500 stands for zero in the data rows.
Here is a table of points, one per row:
Array([593, 623, 623, 428, 412, 694, 495, 503, 334, 361, 489, 387, 538, 126, 508, 741, 520, 295, 513, 411, 469, 524, 509, 359, 503, 411, 406, 508, 417, 437, 487, 449])
Array([272, 610, 545, 617, 692, 448, 445, 532, 645, 419, 640, 562, 492, 556, 370, 730, 542, 450, 660, 499, 497, 529, 601, 728, 537, 422, 603, 422, 308, 636, 411, 483])
Array([671, 330, 670, 450, 444, 502, 264, 545, 365, 479, 571, 489, 429, 318, 569, 545, 534, 412, 638, 407, 384, 606, 212, 616, 543, 611, 326, 321, 613, 441, 669, 570])
Array([598, 587, 598, 618, 485, 604, 379, 488, 447, 400, 546, 520, 274, 385, 629, 641, 532, 525, 595, 189, 545, 408, 659, 194, 445, 510, 518, 552, 205, 544, 429, 453])
Array([572, 326, 481, 460, 699, 307, 502, 698, 647, 513, 575, 481, 507, 433, 379, 490, 369, 654, 352, 614, 427, 524, 387, 545, 544, 546, 578, 527, 459, 540, 589, 607])
Array([650, 642, 534, 615, 621, 477, 430, 639, 563, 559, 397, 508, 354, 438, 623, 456, 337, 492, 558, 303, 639, 592, 389, 630, 778, 587, 314, 567, 612, 642, 467, 463])
Array([709, 389, 397, 669, 587, 412, 566, 487, 431, 364, 554, 536, 499, 352, 461, 602, 636, 278, 497, 515, 399, 464, 717, 367, 715, 513, 706, 547, 390, 553, 430, 556])
Array([395, 550, 586, 355, 574, 519, 447, 526, 534, 406, 709, 489, 573, 485, 375, 450, 609, 561, 302, 304, 645, 499, 371, 435, 552, 565, 308, 554, 445, 417, 697, 403])
Array([494, 366, 483, 653, 410, 300, 317, 428, 401, 648, 521, 706, 661, 532, 386, 303, 519, 433, 606, 578, 803, 710, 395, 595, 555, 386, 566, 509, 513, 378, 349, 239])
Array([467, 557, 568, 448, 332, 463, 598, 564, 373, 621, 486, 572, 641, 433, 571, 432, 387, 581, 473, 651, 348, 409, 496, 395, 445, 782, 682, 190, 478, 418, 366, 402])
Array([674, 476, 469, 500, 440, 569, 536, 575, 608, 607, 323, 534, 546, 688, 476, 499, 530, 497, 493, 294, 551, 448, 510, 469, 498, 376, 645, 404, 549, 578, 453, 436])
Array([211, 586, 335, 697, 584, 363, 515, 206, 631, 701, 441, 334, 573, 482, 447, 412, 598, 503, 676, 619, 422, 351, 576, 522, 442, 505, 532, 447, 597, 584, 367, 547])
Array([537, 625, 538, 404, 521, 416, 486, 550, 500, 494, 565, 478, 460, 430, 504, 506, 528, 427, 719, 619, 503, 590, 465, 512, 663, 487, 324, 502, 400, 284, 637, 614])
Array([310, 404, 466, 477, 316, 644, 617, 601, 660, 478, 734, 578, 605, 621, 221, 553, 506, 627, 404, 482, 561, 508, 667, 388, 584, 564, 472, 545, 539, 319, 257, 616])
Array([230, 456, 514, 603, 275, 299, 674, 428, 432, 594, 534, 522, 433, 777, 469, 546, 380, 490, 795, 591, 443, 368, 591, 344, 393, 484, 520, 449, 668, 582, 474, 595])
Array([520, 565, 401, 216, 685, 563, 576, 416, 421, 431, 504, 548, 550, 632, 270, 580, 494, 552, 552, 553, 607, 595, 420, 396, 679, 267, 617, 291, 284, 578, 500, 469])
Array([341, 541, 590, 437, 537, 388, 768, 486, 441, 458, 617, 373, 615, 566, 588, 620, 301, 565, 488, 445, 558, 414, 568, 643, 549, 413, 457, 447, 479, 640, 362, 294])
Array([179, 426, 709, 489, 557, 602, 483, 675, 652, 499, 551, 448, 410, 520, 670, 373, 319, 410, 633, 570, 549, 514, 344, 419, 449, 444, 713, 602, 548, 549, 402, 504])
Array([456, 587, 257, 420, 650, 311, 693, 526, 576, 395, 464, 473, 343, 583, 644, 545, 608, 532, 352, 385, 468, 647, 390, 490, 403, 667, 582, 517, 573, 147, 504, 684])
Array([642, 352, 558, 325, 482, 463, 373, 496, 605, 555, 540, 692, 623, 379, 573, 490, 372, 551, 624, 652, 664, 343, 430, 503, 253, 435, 496, 499, 493, 424, 626, 778])
Array([752, 615, 441, 519, 503, 497, 384, 568, 557, 636, 524, 475, 640, 504, 534, 562, 358, 524, 385, 417, 444, 566, 680, 318, 419, 607, 568, 382, 561, 549, 404, 522])
Array([391, 428, 557, 334, 441, 456, 449, 549, 633, 342, 339, 310, 594, 538, 576, 373, 519, 485, 544, 494, 533, 581, 781, 494, 590, 464, 584, 351, 641, 533, 774, 443])
Array([757, 478, 440, 492, 687, 560, 604, 464, 564, 426, 515, 403, 531, 402, 441, 482, 556, 463, 453, 573, 420, 483, 492, 449, 293, 523, 428, 380, 419, 566, 425, 476])
Array([538, 507, 504, 458, 320, 544, 656, 537, 302, 459, 526, 437, 586, 433, 526, 423, 530, 502, 404, 503, 525, 360, 530, 568, 554, 390, 487, 639, 538, 806, 488, 541])
Array([389, 451, 593, 375, 632, 363, 556, 297, 517, 534, 523, 602, 519, 489, 615, 453, 406, 568, 238, 264, 381, 477, 637, 646, 668, 604, 669, 527, 618, 555, 621, 463])
Array([589, 634, 535, 750, 571, 504, 457, 499, 318, 555, 768, 779, 577, 408, 344, 625, 625, 444, 383, 405, 313, 376, 471, 466, 453, 541, 532, 558, 783, 555, 646, 381])
Array([501, 682, 543, 449, 342, 530, 547, 465, 604, 696, 597, 383, 294, 358, 632, 582, 618, 701, 621, 530, 454, 654, 691, 425, 357, 393, 619, 565, 502, 483, 416, 301])
Array([558, 553, 470, 474, 653, 509, 552, 493, 352, 745, 437, 640, 364, 601, 602, 651, 348, 543, 594, 537, 578, 464, 417, 683, 591, 577, 470, 472, 543, 589, 606, 372])
Array([512, 407, 493, 600, 541, 534, 561, 463, 470, 550, 483, 393, 567, 402, 412, 451, 443, 509, 235, 677, 649, 462, 645, 732, 532, 430, 704, 485, 593, 427, 577, 413])
Array([491, 416, 394, 278, 485, 609, 484, 470, 340, 725, 603, 633, 551, 635, 645, 318, 490, 665, 498, 526, 356, 522, 549, 494, 606, 613, 593, 336, 461, 536, 444, 498])
Array([496, 564, 433, 492, 463, 593, 423, 487, 743, 523, 619, 402, 524, 536, 651, 518, 353, 429, 442, 613, 585, 411, 499, 516, 568, 657, 362, 342, 499, 469, 505, 431])
Array([273, 651, 336, 309, 414, 661, 544, 492, 630, 498, 356, 426, 346, 474, 455, 466, 507, 441, 614, 443, 479, 567, 463, 612, 442, 373, 556, 417, 281, 674, 470, 293])
Array([548, 484, 610, 703, 271, 432, 758, 380, 683, 532, 536, 598, 595, 557, 683, 565, 549, 724, 245, 599, 648, 588, 278, 482, 531, 622, 679, 298, 231, 831, 444, 698])
Array([401, 418, 465, 542, 570, 468, 531, 642, 450, 569, 565, 590, 221, 254, 443, 278, 566, 726, 474, 525, 454, 671, 591, 504, 389, 520, 435, 708, 392, 634, 712, 555])
Array([450, 323, 527, 254, 537, 505, 378, 406, 507, 510, 480, 636, 523, 768, 630, 528, 435, 218, 295, 591, 466, 731, 504, 317, 401, 307, 188, 363, 587, 616, 643, 417])
Array([611, 346, 548, 357, 561, 624, 494, 513, 464, 559, 439, 570, 466, 721, 595, 458, 615, 728, 539, 619, 554, 352, 474, 505, 439, 508, 394, 689, 307, 361, 497, 524])
Array([628, 481, 481, 408, 292, 499, 441, 572, 377, 586, 367, 404, 340, 448, 322, 666, 704, 514, 326, 696, 533, 419, 484, 551, 537, 476, 659, 345, 688, 490, 640, 607])
Array([485, 597, 454, 522, 371, 362, 297, 532, 298, 539, 597, 396, 580, 521, 510, 520, 411, 252, 133, 574, 669, 408, 303, 810, 318, 419, 478, 615, 354, 458, 535, 451])
Array([336, 548, 481, 598, 539, 636, 197, 330, 367, 139, 368, 312, 381, 500, 569, 545, 528, 793, 433, 516, 425, 352, 523, 374, 469, 328, 551, 437, 565, 377, 284, 492])
Array([534, 792, 454, 504, 431, 504, 656, 460, 523, 533, 392, 518, 313, 486, 405, 246, 408, 470, 644, 635, 666, 397, 513, 430, 639, 698, 519, 511, 515, 461, 527, 456])
Array([618, 425, 481, 723, 482, 295, 425, 778, 601, 623, 381, 355, 517, 504, 365, 389, 457, 663, 461, 375, 509, 601, 537, 569, 234, 234, 480, 405, 470, 379, 462, 426])
Array([401, 317, 558, 448, 583, 321, 381, 660, 424, 576, 457, 543, 549, 274, 693, 426, 611, 642, 623, 461, 630, 136, 435, 543, 569, 536, 106, 409, 485, 377, 441, 383])
Array([307, 678, 359, 342, 469, 514, 426, 587, 498, 561, 445, 586, 728, 589, 609, 686, 329, 467, 645, 461, 312, 509, 389, 475, 715, 354, 639, 723, 690, 484, 631, 528])
Array([453, 431, 872, 643, 545, 627, 705, 427, 475, 569, 515, 518, 801, 585, 572, 557, 607, 326, 301, 589, 401, 554, 419, 368, 626, 301, 505, 602, 472, 311, 483, 425])
Array([478, 773, 625, 508, 624, 547, 293, 644, 482, 429, 611, 476, 613, 427, 333, 618, 550, 627, 613, 516, 427, 487, 448, 264, 516, 606, 475, 324, 518, 585, 460, 546])
Array([547, 327, 394, 446, 383, 362, 564, 412, 734, 641, 370, 492, 509, 382, 341, 435, 618, 386, 417, 539, 407, 345, 423, 419, 408, 486, 285, 612, 375, 524, 447, 393])
Array([417, 640, 521, 571, 303, 502, 357, 548, 392, 406, 304, 644, 577, 690, 347, 400, 433, 425, 255, 480, 401, 537, 596, 722, 553, 499, 479, 563, 393, 578, 594, 613])
Array([559, 442, 437, 508, 635, 425, 429, 395, 518, 359, 402, 533, 291, 550, 334, 643, 325, 504, 440, 323, 452, 483, 251, 425, 567, 609, 485, 450, 658, 500, 515, 400])
Array([619, 428, 487, 442, 428, 468, 381, 268, 655, 381, 728, 552, 528, 559, 454, 500, 354, 557, 454, 436, 444, 503, 459, 436, 424, 708, 575, 519, 489, 521, 456, 417])
Array([325, 498, 167, 692, 457, 608, 444, 356, 327, 485, 455, 640, 576, 358, 731, 605, 445, 403, 344, 140, 549, 533, 629, 272, 524, 496, 604, 513, 364, 389, 494, 684])
Array([552, 409, 746, 459, 555, 453, 432, 491, 347, 608, 435, 280, 458, 550, 345, 493, 355, 471, 430, 777, 593, 584, 732, 386, 441, 634, 565, 717, 567, 567, 479, 587])
Array([449, 452, 502, 474, 410, 574, 518, 554, 484, 431, 497, 522, 574, 406, 485, 594, 711, 607, 602, 642, 500, 704, 430, 381, 571, 437, 408, 598, 761, 555, 340, 411])
Array([290, 457, 312, 634, 519, 523, 513, 438, 610, 451, 473, 479, 477, 556, 601, 518, 266, 375, 395, 600, 394, 511, 350, 519, 463, 459, 540, 701, 381, 533, 417, 541])
Array([397, 597, 501, 539, 595, 466, 560, 537, 555, 246, 265, 582, 601, 549, 566, 735, 681, 461, 629, 396, 557, 685, 732, 482, 123, 832, 527, 626, 516, 436, 518, 499])
Array([712, 461, 337, 465, 498, 756, 449, 579, 547, 577, 731, 560, 435, 435, 615, 543, 435, 493, 414, 774, 459, 438, 813, 594, 409, 406, 274, 424, 705, 494, 303, 431])
Array([379, 330, 320, 702, 598, 610, 796, 372, 416, 730, 698, 322, 489, 624, 425, 461, 464, 312, 675, 429, 452, 643, 607, 616, 518, 519, 305, 538, 431, 375, 558, 659])
Array([470, 493, 347, 655, 368, 735, 545, 612, 608, 421, 358, 594, 310, 724, 466, 503, 514, 132, 644, 496, 557, 347, 442, 624, 579, 627, 582, 381, 500, 523, 555, 480])
Array([416, 695, 481, 645, 553, 607, 580, 592, 489, 468, 536, 452, 568, 452, 388, 121, 450, 358, 642, 486, 332, 443, 383, 398, 497, 344, 297, 417, 403, 500, 639, 446])
Array([697, 468, 385, 625, 622, 595, 647, 510, 497, 406, 407, 446, 424, 496, 432, 641, 420, 476, 611, 460, 649, 509, 473, 521, 386, 399, 316, 500, 640, 374, 781, 632])
Array([419, 255, 670, 480, 425, 587, 637, 458, 301, 286, 380, 548, 580, 225, 406, 330, 440, 733, 715, 307, 332, 479, 380, 702, 423, 570, 836, 665, 447, 438, 563, 481])
Array([773, 488, 503, 508, 319, 272, 618, 515, 530, 210, 583, 423, 425, 652, 624, 435, 532, 605, 576, 601, 319, 486, 552, 517, 505, 399, 301, 673, 457, 419, 559, 648])
Array([536, 520, 401, 383, 543, 639, 351, 515, 354, 417, 505, 233, 780, 539, 617, 324, 772, 410, 622, 308, 518, 490, 299, 631, 497, 567, 691, 674, 506, 682, 308, 669])
Array([386, 386, 756, 306, 769, 307, 505, 482, 487, 506, 506, 609, 265, 461, 458, 544, 633, 534, 311, 591, 440, 591, 543, 628, 478, 294, 528, 441, 516, 566, 426, 788])
Array([662, 572, 496, 340, 634, 443, 548, 396, 604, 342, 557, 574, 417, 455, 611, 280, 714, 433, 588, 450, 729, 475, 459, 435, 540, 481, 428, 577, 633, 335, 489, 376])
Array([615, 429, 562, 611, 483, 518, 400, 525, 448, 534, 330, 338, 443, 720, 552, 504, 751, 604, 626, 516, 473, 505, 539, 448, 642, 584, 587, 633, 398, 455, 591, 333])
Array([762, 654, 698, 555, 277, 510, 366, 361, 651, 698, 274, 560, 430, 468, 315, 493, 541, 462, 540, 427, 551, 540, 459, 701, 467, 587, 346, 498, 578, 434, 360, 706])
These points spread out most along one direction. Take the direction at right angles to it along which they spread out most. Then take the direction at right angles to both along which they spread out most. Go by this last direction. How far along it is each point below, from 0 to 99? 50 is the average, and the first point above lies past it. One standard deviation of the points above along it is 16.
Array([389, 451, 593, 375, 632, 363, 556, 297, 517, 534, 523, 602, 519, 489, 615, 453, 406, 568, 238, 264, 381, 477, 637, 646, 668, 604, 669, 527, 618, 555, 621, 463]) 77
Array([559, 442, 437, 508, 635, 425, 429, 395, 518, 359, 402, 533, 291, 550, 334, 643, 325, 504, 440, 323, 452, 483, 251, 425, 567, 609, 485, 450, 658, 500, 515, 400]) 48
Array([572, 326, 481, 460, 699, 307, 502, 698, 647, 513, 575, 481, 507, 433, 379, 490, 369, 654, 352, 614, 427, 524, 387, 545, 544, 546, 578, 527, 459, 540, 589, 607]) 73
Array([650, 642, 534, 615, 621, 477, 430, 639, 563, 559, 397, 508, 354, 438, 623, 456, 337, 492, 558, 303, 639, 592, 389, 630, 778, 587, 314, 567, 612, 642, 467, 463]) 31
Array([397, 597, 501, 539, 595, 466, 560, 537, 555, 246, 265, 582, 601, 549, 566, 735, 681, 461, 629, 396, 557, 685, 732, 482, 123, 832, 527, 626, 516, 436, 518, 499]) 52
Array([618, 425, 481, 723, 482, 295, 425, 778, 601, 623, 381, 355, 517, 504, 365, 389, 457, 663, 461, 375, 509, 601, 537, 569, 234, 234, 480, 405, 470, 379, 462, 426]) 53
Array([501, 682, 543, 449, 342, 530, 547, 465, 604, 696, 597, 383, 294, 358, 632, 582, 618, 701, 621, 530, 454, 654, 691, 425, 357, 393, 619, 565, 502, 483, 416, 301]) 52
Array([467, 557, 568, 448, 332, 463, 598, 564, 373, 621, 486, 572, 641, 433, 571, 432, 387, 581, 473, 651, 348, 409, 496, 395, 445, 782, 682, 190, 478, 418, 366, 402]) 65
Array([211, 586, 335, 697, 584, 363, 515, 206, 631, 701, 441, 334, 573, 482, 447, 412, 598, 503, 676, 619, 422, 351, 576, 522, 442, 505, 532, 447, 597, 584, 367, 547]) 28
Array([512, 407, 493, 600, 541, 534, 561, 463, 470, 550, 483, 393, 567, 402, 412, 451, 443, 509, 235, 677, 649, 462, 645, 732, 532, 430, 704, 485, 593, 427, 577, 413]) 67
Array([536, 520, 401, 383, 543, 639, 351, 515, 354, 417, 505, 233, 780, 539, 617, 324, 772, 410, 622, 308, 518, 490, 299, 631, 497, 567, 691, 674, 506, 682, 308, 669]) 60
Array([619, 428, 487, 442, 428, 468, 381, 268, 655, 381, 728, 552, 528, 559, 454, 500, 354, 557, 454, 436, 444, 503, 459, 436, 424, 708, 575, 519, 489, 521, 456, 417]) 62
Array([230, 456, 514, 603, 275, 299, 674, 428, 432, 594, 534, 522, 433, 777, 469, 546, 380, 490, 795, 591, 443, 368, 591, 344, 393, 484, 520, 449, 668, 582, 474, 595]) 27
Array([272, 610, 545, 617, 692, 448, 445, 532, 645, 419, 640, 562, 492, 556, 370, 730, 542, 450, 660, 499, 497, 529, 601, 728, 537, 422, 603, 422, 308, 636, 411, 483]) 42
Array([538, 507, 504, 458, 320, 544, 656, 537, 302, 459, 526, 437, 586, 433, 526, 423, 530, 502, 404, 503, 525, 360, 530, 568, 554, 390, 487, 639, 538, 806, 488, 541]) 61
Array([379, 330, 320, 702, 598, 610, 796, 372, 416, 730, 698, 322, 489, 624, 425, 461, 464, 312, 675, 429, 452, 643, 607, 616, 518, 519, 305, 538, 431, 375, 558, 659]) 13
